In the rows, 128 means zero.
The same turns and mirrors carry the whole set onto itself and the rows of a family onto each other. Which other rows belong to the same family as each row named below? List them in the order they appear above.
These 28 rows form 7 families of 4 rows each.
razod: [ 93 118 104  98 105 152 101 151 137 149]
Peram: [153 143 146 144 120 126 117 105 117 102]
logap: [104 126 109 103 113 148  98 147 150 162]
vasa: [104 128 104 154 111 155 147 129 129 116]
zega: [144 126 143 118 117 107  87 164 124 112]
migor: [ 89 132  96 102 108 154 106 142 131 151]
Zesad: [147 128 146 140 128 134 124 104 117  96]
Dagar: [155 123 139 110 105 108  78 142 120 136]
mino: [101 126  95 157 111 161 131 126 136 118]
siro: [122 123 107 149 119 149 147 117 151 108]
Dekos: [102 136 110 102 111 132  99 130 122 170]
kame: [145 128 139 102 105  98  81 138 131 124]
lir: [139 142 160 123 106 122 114 108 123  94]
zor: [104 119  94 115 117 159 106 138 126 162]
sofes: [ 94 134 100 143 114 157 136 121 143 107]
fif: [ 93 124 119  98 118 157 109 147 117 152]
Puniv: [128 119 151 136 104 143 119  91 119  99]
mapud: [144 128 135  99 109 111  67 136 134 127]
lusuf: [118 127  98 156 109 158 140 122 130 105]
pomos: [122 137  84 140 114 162 128 135 152 112]
duv: [134 118 130 115  97 108  67 146 143 115]
Sidan: [130 134 128 109 100 114  67 157 117 129]
Kore: [134 131 135 102 112 106  73 151 137 133]
rek: [154 145 150 123 118 145 116  97 121 109]
Bivo: [144 134 141 139 112 131 121 109 104  88]
subo: [116 131  90 160 111 133 140 131 136 118]
nusik: [101 134 108  97 101 152  96 151 134 155]
Gid: [154 129 158 136 116 127 113 107 118 104]

Which other rows belong to the same family as mino? Zesad, kame, nusik
Which other rows belong to the same family as sofes? logap, Dagar, Bivo
Which other rows belong to the same family as Gid? migor, lusuf, Kore
Which other rows belong to the same family as mapud? razod, Peram, vasa
Which other rows belong to the same family as pomos? zega, Dekos, Puniv

The same turns and mirrors carry the whole set onto itself and the rows of a family onto each other. Which other rows belong to the same family as each row named below? List them in the order they appear above.
These 32 rows form 4 families of 8 rows each.
seb: [133 128 122 137 122 114 123 105  88  94 127 185 116 108]
momod: [126 119  99  97 195 126  96 117 136  97 105 174 137 158]
bome: [108 125  91 110 183 134  76 122 136  97 109 155 149 152]
paf: [118 121  99 119 172 129 102  96 127  91  91 178 116 140]
nutar: [101 128  91 131 159 136  81 103 126  92  96 159 130 134]
gof: [105 132 101 146 129 131  92 100 107  89 106 166 123 115]
fisek: [119 138 100 130 177 114 110 100 140  89  92 161 118 131]
gitod: [141 137 109  97 203 103 108 142 142 104 135 153 155 153]
Ribe: [147 130 131 124 122 105 126 128  79 102 157 184 135 111]
Bazer: [131 137 126 134 114 113 104 137  80 103 164 164 151 107]
vos: [137 135 125 112 138 111  99 156  90 110 177 158 172 126]
zez: [147 141 128 104 130 125 114 136  79 115 176 138 143 124]
todog: [148 139 122  87 159 128 103 145  95 117 174 133 155 143]
lizi: [154 128 132 102 145 103 120 148  88 109 172 178 156 127]
sasu: [124 142 112 131 118 137 110  95  88 101 129 144 107 112]
Bisil: [126 133  96  88 187 144  90 119 126 109 124 131 137 160]
fedez: [151 124 124  86 175 109 110 153 109 109 163 172 164 148]
puva: [139 143 125 123 114 129 117 116  75 110 157 144 123 111]
Far: [123 127 101  95 188 126  77 144 130 105 137 152 168 158]
vor: [122 143 108 145 147 108 121  97 121  88 102 165 110 109]
vel: [155 145 132 114 156  90 128 151 103 108 171 160 156 120]
kib: [140 120 110  85 197 117  99 141 128 106 135 171 157 161]
Fis: [148 144 130 133 132  91 134 133  93 101 157 166 136 103]
Ret: [151 141 122  98 185  95 119 155 123 109 160 155 164 141]
Vapan: [116 135 115 147 109 120 102 115  88  94 135 166 131 103]
minit: [119 125 107 136 141 123 113  93 107  89 100 184 107 119]
devef: [134 145 121 147 129  98 131 110 101  94 129 168 118  98]
guves: [135 131 114  97 169 117  87 159 110 111 166 153 177 147]
Lezol: [116 138 100 125 142 147 101  88 107  98 106 142 104 127]
gup: [139 137 108  80 181 136  94 137 115 116 153 131 153 159]
Vude: [125 137  99 110 200 112 104 119 148  97 106 155 136 147]
Zes: [117 135  92 108 171 149  91  97 123 103 104 136 117 148]

Which other rows belong to the same family as minit? seb, momod, paf, Ribe, lizi, fedez, kib
Which other rows belong to the same family as guves? bome, nutar, gof, Bazer, vos, Far, Vapan
Which other rows belong to the same family as devef? fisek, gitod, vor, vel, Fis, Ret, Vude

